The rows below fall into families. The same turns and mirrors carry the whole set onto itself and the rows of a family onto each other. For each named row, which other rows are in its family? Write them in the order they are listed.
These 25 rows form 5 families of 5 rows each.
Buk: 7  -9  -3  9  12  8  0  -4
zok: -1  9  -5  -15  -6  1  -3  2
bano: -5  4  -4  -15  -11  3  -4  7
rur: -5  -7  -3  10  14  6  4  -7
Galeg: 7  2  -4  -11  -11  7  -8  8
rab: 9  8  -6  4  1  9  -3  -1
Zesuk: -4  -16  7  -20  -4  0  -2  7
Gupak: -1  -6  4  7  16  3  4  -6
Rolen: -3  2  -5  -5  -17  4  -2  6
burud: -3  12  -7  2  1  6  1  -1
rufa: -3  -13  -2  14  5  5  6  -4
Ful: -3  -24  8  -6  11  1  2  -1
Vuku: 5  -26  2  -2  7  7  -2  1
rera: -7  -26  0  -2  8  4  2  -1
kemo: -5  -27  0  2  -2  4  3  1
Zupe: -2  7  3  -16  -8  1  -3  6
difi: 5  -20  1  -15  -7  5  -7  10
pupe: -3  -12  0  -23  -6  -1  -3  5
kizu: -5  -18  0  -10  -15  3  -1  8
Toveg: -3  -25  2  -11  9  -1  2  -1
Rura: -2  6  -7  10  -5  6  3  -2
muf: 0  13  0  0  5  4  1  -2
dekid: -8  -19  1  -18  -7  1  -2  7
sudo: -2  -11  -1  3  17  2  5  -9
Kimos: 0  9  -5  2  8  3  2  -7

The rest of the family of zok: pupe, Toveg, sudo, Kimos
The rest of the family of Gupak: Zesuk, Ful, Zupe, muf
The rest of the family of Rura: Rolen, rufa, kemo, kizu

The rows below fall into families. The same turns and mirrors carry the whole set onto itself and the rows of a family onto each other. For each named row, which other rows are in its family? Write them in the order they are listed.
These 32 rows form 4 families of 8 rows each.
Gaba: -10  6  -22  -7  8  2  -1  -7  -13  -18  11
lodo: 4  -3  -6  -4  -7  11  3  -16  -9  -14  1
Pib: -15  -3  -4  -2  7  20  6  -8  -2  -18  20
nogok: -25  5  -9  4  4  1  -4  -5  -4  -7  22
logod: -16  -9  1  -15  -8  7  -6  -10  17  -1  2
fif: 9  -5  -4  -13  -6  9  4  -8  2  -3  0
kire: -3  2  -13  -5  8  15  8  -3  -10  -18  15
duz: -7  4  -16  -12  -11  7  -4  3  -14  -14  0
suda: -12  -11  2  -19  -10  5  -8  -8  12  3  8
zim: -19  -3  -9  -18  9  8  -3  2  4  -5  26
sazal: -15  -4  1  -2  -11  -5  -9  -12  7  7  8
rebu: -17  8  -12  4  -12  1  -5  1  -11  -10  2
los: -5  5  -11  0  -11  -8  -7  -9  -11  -1  2
dubu: -6  2  -6  -7  -14  -5  -6  -1  3  7  -1
taf: -3  -11  5  -10  -7  14  2  -14  11  -3  5
bubuk: 3  -4  -11  -19  -4  -5  -4  -11  5  2  -1
talut: -27  0  -10  -8  1  14  -4  0  -6  -18  20
Gab: -18  -11  0  -14  3  4  -8  -15  7  -1  24
benu: -29  1  -11  -2  3  13  -2  -7  -1  -20  14
zir: -3  -10  2  -11  7  10  4  -16  9  -3  19
Nor: -12  4  -18  -8  2  5  -4  -4  -18  -18  15
manik: -16  11  -17  0  1  -1  -1  7  -9  -7  14
reli: -10  -5  -2  -12  8  18  7  -1  10  -7  20
sata: -14  -1  -3  -7  2  -7  -6  -6  9  9  20
fofo: -5  -4  -7  -9  -18  3  -10  -13  -11  -10  -2
zemu: -19  0  -12  -16  11  7  1  3  11  -6  19
zile: -16  -8  -4  -11  9  0  -5  -20  9  -3  20
Sodip: -11  6  -17  -10  -9  9  -1  3  -6  -15  -6
Ked: -26  2  -4  -3  1  3  -4  3  9  1  20
susu: -7  -3  -9  -5  -12  1  -7  -20  -7  -12  -5
sori: -3  2  -9  -5  -6  18  6  -1  -8  -19  1
veku: 3  -7  -6  -19  -10  -3  -8  -11  -1  3  4

The rest of the family of Ked: nogok, sazal, rebu, los, dubu, manik, sata
The rest of the family of veku: duz, suda, zim, talut, Gab, Nor, fofo
The rest of the family of zir: lodo, Pib, fif, kire, taf, reli, sori

The rows below fall into families. The same turns and mirrors carry the whole set onto itself and the rows of a family onto each other. For each named row, which other rows are in its family? Write them in the order they are listed.
These 32 rows form 4 families of 8 rows each.
Tol: 5  12  5  3  5  6  -8  11  -1  19  5  -7  -8  0  -7
dufo: 0  12  3  8  9  -3  7  6  -14  18  -1  -11  -4  -15  -2
fum: -6  11  13  12  12  1  2  7  -9  17  0  -12  -4  -8  -6
lezev: 18  7  18  22  -5  -2  0  17  -21  -12  -9  -13  -4  16  6
zuki: 1  22  7  3  6  -2  4  12  -5  17  -4  -16  -10  -8  -4
Fip: 18  -2  10  28  -6  -2  1  17  -23  -12  -10  -13  3  4  6
sofev: 21  7  17  20  -7  -1  -1  17  -20  -11  -7  -12  -6  20  6
gup: 25  3  2  18  -3  2  8  18  -18  -3  -1  -3  -5  21  13
midat: -1  13  10  9  6  5  -5  14  2  15  1  -10  -3  -11  -4
gal: 24  6  6  20  -10  7  3  25  -12  -11  -12  -13  -3  7  11
tuza: 17  3  8  24  2  -1  15  16  -24  -4  -5  -7  -1  17  14
fimip: 4  20  4  0  6  -2  2  10  -6  19  -2  -15  -12  -2  -5
Kedov: 19  8  18  22  -7  -1  -2  20  -18  -13  -10  -12  -4  14  6
zil: 4  14  1  7  3  -1  1  12  -5  16  0  -9  -3  -18  -1
sutep: 9  8  3  8  10  2  -1  5  -7  26  -1  -14  -1  7  -10
gona: 21  7  16  20  -9  0  -4  19  -17  -12  -8  -10  -5  17  6
zez: 23  6  3  21  -7  2  5  26  -9  -7  -4  -4  0  11  16
fovus: 22  3  7  20  -2  4  11  14  -27  -6  -12  -14  -7  16  8
roset: 4  22  5  1  4  -1  1  13  -3  18  -3  -15  -11  -6  -5
nazuk: 0  10  8  6  12  4  -1  4  -12  21  3  -9  -8  3  -8
dutud: 9  13  -4  1  2  2  -2  10  -6  19  4  -6  -7  -10  -3
soful: 16  5  9  27  -1  -1  12  23  -14  -9  -8  -8  3  7  17
duvug: 5  11  -2  3  7  0  4  3  -15  21  3  -8  -8  -6  -4
nuto: 4  11  7  15  8  2  -2  13  2  19  -6  -16  5  -9  -6
lep: 20  -4  8  24  -4  -1  2  12  -29  -8  -8  -11  -1  13  3
teso: 23  -2  6  24  -12  1  -6  21  -16  -11  -8  -10  2  6  5
zop: 28  5  2  15  -9  8  4  19  -19  -6  -9  -11  -8  17  8
kima: 2  21  6  2  7  -2  5  10  -8  18  -3  -16  -11  -4  -5
bel: 25  -3  3  20  -9  2  -5  16  -22  -8  -5  -8  -3  15  3
nuno: 2  9  8  15  14  -1  4  6  -8  22  -6  -17  3  -2  -8
Mos: 18  5  11  25  -4  3  10  20  -21  -11  -15  -16  -2  6  11
Som: 11  11  1  9  4  4  -6  12  4  23  -1  -12  1  0  -8

The rest of the family of gal: Tol, fum, midat, fovus, nazuk, zop, Mos
The rest of the family of sutep: gup, tuza, zez, soful, nuto, nuno, Som
The rest of the family of gona: lezev, zuki, sofev, fimip, Kedov, roset, kima

The rows below fall into families. The same turns and mirrors carry the whole set onto itself and the rows of a family onto each other. For each named row, which other rows are in its family? Write them in the order they are listed.
These 32 rows form 8 families of 4 rows each.
san: 11  3  -1  9  -1  19  2  4  11  2  12  0  0  4  14  1  11  9  4  10  14  3  17  17
Kariz: 10  8  17  13  3  30  16  16  3  10  8  12  29  -3  12  0  8  -5  -17  -4  2  5  19  17
gireg: 15  -2  22  -7  8  12  -2  2  11  9  11  -3  12  -12  4  -6  11  -1  9  -20  -23  2  2  21
kesud: 11  8  22  13  -1  29  13  12  3  8  11  17  29  2  13  -3  2  -7  -12  -4  5  7  22  14
nemu: 11  -1  5  -15  -2  10  -3  14  2  8  5  16  18  9  25  -13  4  2  3  -18  -4  -1  -8  1
gusid: 7  4  3  -15  -3  6  -5  16  7  12  6  13  17  5  27  -5  2  9  -2  -20  -3  1  -2  5
ragur: 6  2  5  8  3  11  7  1  6  5  16  -6  3  -1  14  -1  14  8  2  9  13  4  22  12
farav: 8  8  1  -16  0  8  -4  7  1  9  2  12  17  8  26  -11  3  1  -2  -23  -2  -2  -3  2
vub: 17  -4  25  -5  10  14  -2  -2  9  12  13  -5  7  -7  3  -11  8  1  10  -15  -19  2  3  23
tafe: 6  10  7  -14  1  11  -3  11  5  12  6  19  20  8  28  -10  9  2  2  -21  -7  1  -6  2
vafot: 6  3  5  -17  -3  12  -1  14  5  11  4  17  23  5  27  -10  3  -1  0  -20  -4  -1  0  -3
razum: 15  12  16  7  0  35  15  15  8  9  10  17  25  2  12  -3  4  -4  -17  -1  1  5  17  19
Mubis: 17  1  21  -3  8  20  -4  0  11  8  14  -4  9  -11  6  -6  9  3  12  -17  -26  2  0  20
gipuf: 10  11  17  15  -4  30  9  12  7  8  9  20  28  4  10  -2  1  -3  -15  -5  2  5  16  13
Lobin: 12  -7  26  -7  8  17  0  5  13  12  14  -2  12  -10  5  -10  7  4  14  -13  -25  3  3  23
Kis: 3  0  0  3  4  13  5  5  11  2  13  -5  -1  1  11  2  6  7  -2  8  11  3  21  15
Zag: 10  2  5  6  1  15  1  1  9  5  17  -9  -3  2  12  -2  14  10  1  5  11  3  20  20
poz: 10  2  5  6  -1  16  3  5  14  1  17  -4  -3  1  12  -4  9  5  -2  7  12  3  22  17
Rato: 8  10  16  10  0  33  17  15  5  7  9  19  30  2  15  0  1  -5  -15  -3  -3  6  16  10
doti: 15  -8  20  -13  13  16  2  -1  7  11  12  -4  10  -9  7  -13  7  7  12  -14  -22  2  4  25
mur: 9  0  7  -18  2  4  -3  12  3  13  1  10  21  1  30  -11  8  2  0  -20  -3  1  -4  0
guk: 11  -4  20  -4  7  18  1  1  7  11  11  -2  12  -5  3  -13  7  5  10  -17  -29  7  5  27
fab: 14  12  21  14  0  34  11  13  4  12  11  15  29  1  17  -6  3  -1  -13  -5  -1  5  20  17
Ruf: 7  -2  4  -17  2  12  -2  14  -1  11  4  10  22  10  27  -10  5  2  1  -19  -5  -4  -2  1
movat: 11  11  23  14  6  27  17  13  9  11  14  18  28  2  14  -7  -3  -6  -10  -3  0  5  17  17
Tipom: 7  4  6  -20  -2  9  -1  11  1  14  6  14  21  4  28  -7  7  2  0  -25  -8  0  -1  2
ruka: 9  4  2  2  2  13  -1  3  9  3  12  -1  -3  -2  13  -6  8  7  -1  7  11  6  27  13
Bir: 12  -7  20  -6  7  18  2  0  13  11  17  -1  10  -4  5  -11  7  8  11  -17  -25  2  -3  22
nepa: 9  -2  4  7  -1  14  4  6  9  6  12  -10  0  -1  12  -2  8  3  1  8  11  5  25  20
nel: 7  5  7  6  1  17  4  -1  12  3  12  -7  -2  2  11  -3  9  9  2  6  15  4  18  11
sefa: 12  8  22  7  0  33  14  15  5  12  7  14  26  -1  16  -2  2  -7  -17  0  -1  2  20  15
kiz: 17  -2  21  -7  9  19  -2  1  13  9  9  3  10  -7  2  -11  9  -1  15  -16  -21  3  -4  23

The rest of the family of poz: kesud, Tipom, Bir
The rest of the family of Ruf: Mubis, nel, sefa
The rest of the family of Rato: vub, vafot, Zag
The rest of the family of doti: tafe, gipuf, nepa
The rest of the family of fab: farav, Lobin, Kis
The rest of the family of kiz: san, Kariz, mur

